Where one turn sends some rows of the set: a few examples, then the rows asked:
padup: [ 14 -32  -7 -11   0  27 -12 -24   1  -7 -12   9 -11  -2   0]
Nem: [ 12  -1   2   8   7   8 -17   8  22 -32 -19   8 -10   7   3]
Nek: [ -1 -21 -12  -8 -14  13 -17   9 -17  -9 -10  30 -18   6  -6]
ruz: [ 17 -10  -5  18   3  23  -8  -8 -27 -10 -26  10  -1  -7  -2]
ruv: [ -8 -27  -7   6 -14  12 -12  -3  13 -22 -35   7  15  -2   2]
Bis: [ 14 -16  -3  11 -15   8 -14   9  -9 -20  -9  28 -17   8 -19]
Zupez: [  6  -9   5  10  18  19 -16   2  28 -17 -19   8  -8  14  -5]
Bak: [  3 -11  27  11   5  16  -9   8  15 -23 -26   8  -8   7   6]
Bunok: [ -3 -16   4  17  14  14 -18   0  19 -21 -24  13 -22   6  14]
tife: [  2  15 -11  -1   4  14   5   8   5 -11 -17  18  -9  -3 -14]
Vuger: [ 26 -21   0  -8  -3  25 -14 -18  -2  -4 -12   6 -14   3  11]
Vam: [  3 -17   3  13   2  36  -4  -9 -10  -9 -29  14   8 -14  12]
rike: [ 2  7 -1 -9  4 -3 -2 -4  0 -5 -2 15 -4 -5 -7]
kileb: [ 13  -3   4  17  10  11 -15  13  12 -23 -20  10 -18  11  14]
Fes: [  1 -27 -12   7  -8   3   8   1  18 -20 -27   7   4 -11   9]
Das: [  7 -22  -9  -4 -27   9  -5  10  -3  -9 -12  28 -11  16  -5]
Ril: [ -2   5  -2  -3   9   8   7  -1   1  -9  -8  29  -1  -5 -11]
sasuv: [  2 -10  -1  17  -3  24  -9  -5 -14   6 -28   7   8 -17   2]
Lokip: [  4 -21  -2  18   6  22 -13  -5 -17   6 -34  24  -6  -2  11]
Tur: [  4 -19  10  -7 -19   9  -7  17  -6 -21 -15  36  -7   2  -7]
mosob: [  8 -14   1  18   3  34  -5  -4 -15 -15 -38  23   4  -9  -1]
Rer: [ -3 -30  -6   4  -3   9 -14  -3  23 -16 -29   4  11   5   5]
boki: [ 15 -21  -3 -12  -4  30 -21 -14  -5   0  -5  19 -19   2   8]
sarug: [ 17 -23  -7  -7  -2  30 -21  -4  -1   2   1  11 -11   4  13]
Pezi: [ -7 -35 -10  10 -10   1  -9   2  13 -22 -26   2   0 -11   2]
dedaz: [ -2  14  -7   5   8   2   2   5   3 -17 -11  18  -6   3  -9]
Relig: [ -7 -23   4   0 -17  12 -25   8 -14 -15 -11  29 -14   7  -4]
Gonu: [  2 -33  -4   8  -9  14  -7   2  10 -23 -36   4  11 -10   6]
Lof: [ 22 -16  -9   1   0  30 -15  -9  -4  10  -3   9  -6  -7   6]
mure: [ -4   5  -8  -6 -11  10  10   7   5  -9 -14  20  -6   3 -18]

Pezi turns into Vuger
Nem turns into Vam
Where do these go?
Bunok turns into ruz
padup turns into rike
kileb turns into mosob
sarug turns into tife
Lokip turns into Bis
mure turns into Rer
sasuv turns into Das
Gonu turns into boki

Where one turn sends some rows of the set: a few examples, then the rows asked:
Loti: [ 16  19  -1 -24 -13 -10   1  -1  -6 -30   0  37   9  16   1   8   7   7
  -8   3 -23  -6   1  34   4  13  -5 -16  -9   3 -15 -11 -17  -7   1  -9
 -10  19   3  21  -2  10  -5  -5 -20   1  -3 -10  18  -6]
Tak: [ 13  19  20 -15  -9 -14 -20 -15  -9 -43  -1  30   2  13  -4  -4  16   6
 -24  -3  -5 -15  -9  34  -9  18  -1  -4  -5 -12 -18 -19 -15   5  -4 -11
 -12  11  -1  24  -8   9 -19  -4 -15   3  -2 -19  17  -3]
Lef: [ 10   5  -8 -24 -10 -20   0  -4 -12 -31  -3  34   3   9   4  17  -1  15
 -10   5 -16 -10   7  32  -4  14  -7 -13  -3  -2 -12 -13 -24 -20   5  -9
 -11  20   5  20   0   2  -7  -5 -15   3   1  -6  17  -2]
lemip: [ 10   6  34 -16  -2 -26 -12  -8  -6 -23 -14  29   4 -11 -14  20  26 -17
 -30   5   9   6 -19  33   8  14 -10  12   3 -14   4 -10 -25   6  -8  -3
   6  -3  -4  15  10  -1 -17  -2 -14  33 -14 -11   6 -27]
fuz: [ 15   4   5  -3   1 -15  14   1   7 -26   6  19  38  -7 -13   2  34  -3
 -11  17  -2 -24   0  -1 -13   4 -13 -12 -15 -21   1 -25 -18   3  -4 -20
 -12 -15   6  16 -24   0 -20   2 -17  12   5  -9 -16  21]
nir: [ 14   6 -10  -7   0 -23   8   6  -8 -22 -10  20   6 -27  -4   5  28   8
 -20  25 -15   7  13  24   0  11 -16   5   3   2  -9  -9 -25   6  -1  15
  14  -9  -6  12  -1   0  13 -13  -6  34  -7   4   7 -36]
dez: [ 15  -1  -5  -5  -4 -15   7  12  -7 -15  -7  24   5 -27 -17   6  33  11
 -18  23 -22   5   5  19  -3  13  -3  -3   9  -4  -3  -7 -32   8   3  10
  21  -8  -5  11   8   6  -2 -20  -4  34  -8  -1   2 -34]
voziz: [ 14  -6  16  -8  12 -27  -7  -3 -15 -11 -12  20  -3 -21 -11   9  19   2
 -34  22  13   6  -4  33   8  14 -12  17  11 -24   0  -6 -31   8  -1   6
  14  -3  -5  21   2   5  -1 -20  -4  28  -6  -7   5 -27]
lida: [ 13  17  16  -2   2 -14  12  -4   0 -15   7  13  24  14 -13  11  28 -20
  -8  22   5 -14  -1  20   3 -12  -8  -3  -6 -24   1 -17 -17   6  -9 -35
  11 -20  -2  22  -3  -8  -7  18  -3   8   0 -11 -15  13]
nufet: [ 13  11  10  -5  13 -10  17   5  -3 -23   4  23  36  15 -19  18  27 -12
  -6  12 -14 -14  -6   2  -5  -6 -16  -7 -13 -12   6 -22 -19  -5  -9 -29
  -9 -18   5  13 -13  -7  -8   6 -14  22   7 -13 -17  13]
doro: [ 18  -2  10  -1   9 -35  -7   3 -10 -18 -18  20  -5 -25  -6   5  25  -3
 -30  17   8  12   3  27  11  11 -16  18  -2 -14  -7 -14 -19  15  -2   8
   9  -7  -3  16  -8   3   8 -17   0  33 -11  -7   1 -27]
dize: [ 17   9  -4  -7  13  -7  23  -4   2  -1   2  15  27 -14  -5  17  48   2
  -6  26  -1  -8  -8  -1   0  21 -20  -7 -14 -13   6 -19 -12  18  10 -19
  -2  -4  10   3 -15  14   0  -8 -15   9   5  -8 -20   3]
sesop: [ 15  21   9   9  15  -8   3  -3  -7 -13   7   7  20  10 -16  15  41 -11
 -13  15   6 -14  -6  15  -6   3  -5  -2  -5 -19 -11 -17 -18  22  -5 -39
  14 -24   0  20  -3   5  -2  -1   4  14  12 -17 -20   6]
gilil: [ 19   8 -23  -7 -17 -33   0   6  -3 -30 -11  16  10 -30   8   1  15  10
 -21  14  -9  -2  22  23  -6  12  -7 -14  -2   2 -13 -19 -25   2   6  13
  14  -6   3  22  -6  -6  -5  -6 -16  23  -3   1   5 -19]
pum: [ 13  14  -2 -15 -22 -23   2  -5  -8 -31  -6  30   1  12   8  12   9   8
  -8   1 -14 -11   8  34   3   8 -15 -11  -8   7 -16 -20 -13  -9   2 -11
 -10  15   6  18   3  -1   2   2 -22  15  -1  -6  26  -6]
Guzo: [  6  17  31  -9   5 -18 -16 -13 -22 -40  -6  30   7  11 -14  12  27   1
 -30  -7  -4  -4 -21  26  -5  23 -12  12   0 -12  -4 -13 -23   1  -9 -11
 -11  -1   0  13  -2   5 -16  -7 -18  27   2 -25  13 -24]
Tuzep: [ 14  17  18  -5   3  -9  10  -2   5 -16   7  18  28  14 -16  16  27 -23
  -8  18   2 -17  -3  20  -2 -10  -4  -6 -10 -17  -4 -17 -18   7 -13 -33
  10 -21   0  25  -2  -8  -7  13  -8  14   0  -7 -13  15]
kolu: [ 12  10   3 -17  -1   0  26  -8  14 -12   7  21  36 -12  -9   7  44   0
  -4  33 -10 -17  -2   1 -11  10 -14  -9 -13  -9   6 -21 -13   5   1 -13
  -3  -6   6   8 -14   2 -10   4 -23  10  -4   4 -10   9]
Zos: [ 11  12   2 -15  -4  -2  27 -10  10 -18   7  19  36 -10 -10   0  43   4
  -7  34  -6 -15   2   2  -9   7 -17  -5  -8 -15   7 -19 -10   1   6 -15
  -1  -5   3   7 -18   3 -13  11 -18   5  -5   0 -11  13]
nasup: [  9  29   4  -4  10  -1  14 -13  -7  -7   4   7  26   2 -11  26  50  -8
 -11  22   3  -5  -9  11  -5  15  -3   3  -5  -4   1 -14 -19  16   0 -36
  24 -25   7  16   4   3  -4   3 -15  20   3 -11 -17  -9]
dabep: [  9  14   9  -6   8 -14  19   3  -6 -23   3  18  37  16 -15  14  26 -13
  -7  15 -10 -11  -4   5   0  -9 -19  -3  -8 -18  10 -20 -20  -9  -6 -33
  -7 -18   3  13  -9  -9 -13  15 -12  16   3 -16 -17  11]
boka: [ 20   6 -20  -3 -10 -33   4   8 -17 -28  -6  24   3  -3   8   7   7  18
 -15   1 -17  -4  16  20   2  13 -15 -19  -7   1 -11 -23 -19  -4  10   1
  -5   5  14  20 -11  -4   5  -9 -25  19  10 -15   9 -13]
Letu: [ 16  16   0  -5   0 -13  15 -12   5   0   2   7  29 -18  -2  21  49 -10
 -13  24  20  -8  -6  11   4  21  -6  -6 -12 -15   2 -14 -17  24   7 -27
  17 -15  14  18  -8   9 -11   1 -22  10   1  -9 -18   0]
mesiz: [  6   4  27 -19   5 -24 -15 -14 -15 -25 -16  23   3  -5 -10  20  17  -4
 -35   9  16   5 -12  33   4  13  -9  24   9 -14   0  -8 -27  -6  -3  -8
   6  -1  -4  20   9   3 -15 -10 -10  31 -10  -9  10 -21]
fekir: [ 14  15  -3  -2  -2 -17  19 -13  -1  -2   3   9  27 -16  -2  19  50  -4
 -11  25  19  -3  -3   8   6  19  -9  -3 -10 -20   6 -10 -16  16  11 -28
  17 -12  15  14 -12   7 -11   7 -19   6   0 -14 -21   1]
genib: [ 12   8   4  -2   1 -14  17  -1   0 -29   6  16  40  -2 -14  -2  35   1
 -13  19  -2 -20   2  -2  -9   0 -18  -7  -9 -25   5 -22 -19  -1  -1 -23
 -11 -15   4  13 -24  -2 -21   9 -15  10   6 -14 -14  19]
vap: [ 10   8  15 -17  -6 -19 -14 -17 -15 -37  -1  32  -5  15  -6   5   5  15
 -23   2  -1 -15   1  35  -9  16  -2   2   1 -14 -15 -16 -17 -12   0 -13
  -9  14   2  26  -5   1 -12  -6 -13   5   2 -14  20   3]
lota: [  7  11  26  -3  -1 -23 -12 -16 -22 -39 -12  25  -2  12  -9  10  30   9
 -25   0   0  -2  -7  27  -1  18 -13  25  -6  -4 -10 -19 -15  -2  -8 -17
 -10  -4   1  15  -3   3  -3 -10 -15  36  -4 -19  23 -21]
nak: [ 14  10  -5  -7   6  -8  28  -6   2  -5   3  16  29 -11  -6  14  48   5
  -5  29   0  -5  -7   0   5  16 -24  -3 -10 -16   8 -13 -10  11  14 -21
   0   0   9   1 -16  13  -1   2 -12   4   2  -9 -20   5]
gan: [ 13  -3 -23 -15  -5 -27   3   5 -10 -19 -10  19   6 -30   2   5  11  17
 -22  23 -10  -1  16  24  -7  16   1 -11   6  -7  -1 -15 -34  -7   8  11
  17  -1   4  25  -2  -1 -13 -15 -17  15  -5   0   3 -22]
tuli: [ 20   2 -21 -10 -20 -25   3  12  -3 -22  -8  23  15 -27  -3   3  19  13
 -19  14 -15   2  17  20  -1  15   9 -20  -1  -1  -6 -12 -32   0   9   6
  19  -6   7  26  -2   3 -20 -15 -21  21  -7  -5   1 -18]
Mevo: [ 10  -4  -9 -12   5 -22   4   5 -13 -14 -11  18   6 -31  -7  10  23  11
 -25  27  -8   4   5  27  -2  14 -12   5  13 -10  -2  -5 -38   1   2  10
  16  -4  -7  15   8   8  -1 -20  -2  27  -5   3   5 -35]
vug: [ 16  -4 -23 -11  -6 -29   7   8 -18 -23  -2  28   7 -11   4  11   4  21
 -15   9 -15  -8  16  26  -1  19  -7 -19  -2  -9  -6 -12 -34 -13   7   2
  -2  10  12  25  -9   0  -5 -14 -22   8   8 -12   9 -13]
tuzom: [  6  27   0  -1   3  -6  17 -16  -9 -10   4   4  24  -1  -9  22  52  -4
 -10  26   5  -3  -5  10  -4  14  -3   5  -3  -9   5 -12 -19  11   3 -36
  26 -23   6  13   2   2 -10  11 -11  15   0 -13 -19  -9]
Nutak: [  5   8  26 -12   2 -19 -15 -17 -24 -38  -6  27   3  13 -12  16  17  11
 -30  -1   4  -7 -10  31  -5  19 -11  18   6 -15 -11  -6 -26 -11  -5 -17
  -9   4  -2  18   2   5 -12 -11 -11  25   3 -18  21 -14]
kevu: [ 13  11  16  -6 -16 -25 -16 -16 -10 -39  -9  24  -9  13   0  -1  17  10
 -21  -3   2 -14   1  33  -5  12  -8   4  -7  -7 -21 -29  -6   1  -1 -17
 -12   9   2  21  -4   3  -9  -5 -10  14  -3 -15  24   1]
tup: [  8   6  24 -12  -6 -31 -11 -11  -8 -29 -20  22   4 -13  -5  16  28 -11
 -29  10  16   8  -4  33   9  12 -12  27  -6  -6  -6 -12 -20   2 -10  -7
   3  -8  -3  18   2   1  -8  -6 -12  38 -19  -7  14 -25]
Bopaf: [ 19  -7  20   0   5 -28  -7   6  -5 -10 -11  26  -7 -25 -18   6  28  -5
 -28  16   3   6  -8  26   8  11 -10   5   7 -23  -1 -12 -25  20   0   9
  14  -4  -6  14   4   5  -4 -18   2  30  -8  -9  -2 -26]
Soti: [ 24   5 -21  -8  -9 -25   5  16 -12 -23  -3  32  13  -1   2   7   7  15
 -13   1 -21   0  11  21  10  16  -2 -24 -10  -3  -8 -12 -26  -3  10  -3
  -2  10  14  24 -12   7  -6 -17 -25   9   5 -21   3 -11]
labo: [ 10  22   6  10  10 -10  10  -6 -11 -14   7   5  17  10 -14  12  44  -7
 -10  21   3 -11  -4  15  -4   2  -7   2  -2 -22  -4 -14 -19  17  -4 -40
  17 -23  -3  15  -2   4  -3   6   7  10   9 -18 -19   1]

Lef turns into mesiz
genib turns into labo
Where do these go?
nir turns into pum
Tuzep turns into Letu
Soti turns into Guzo

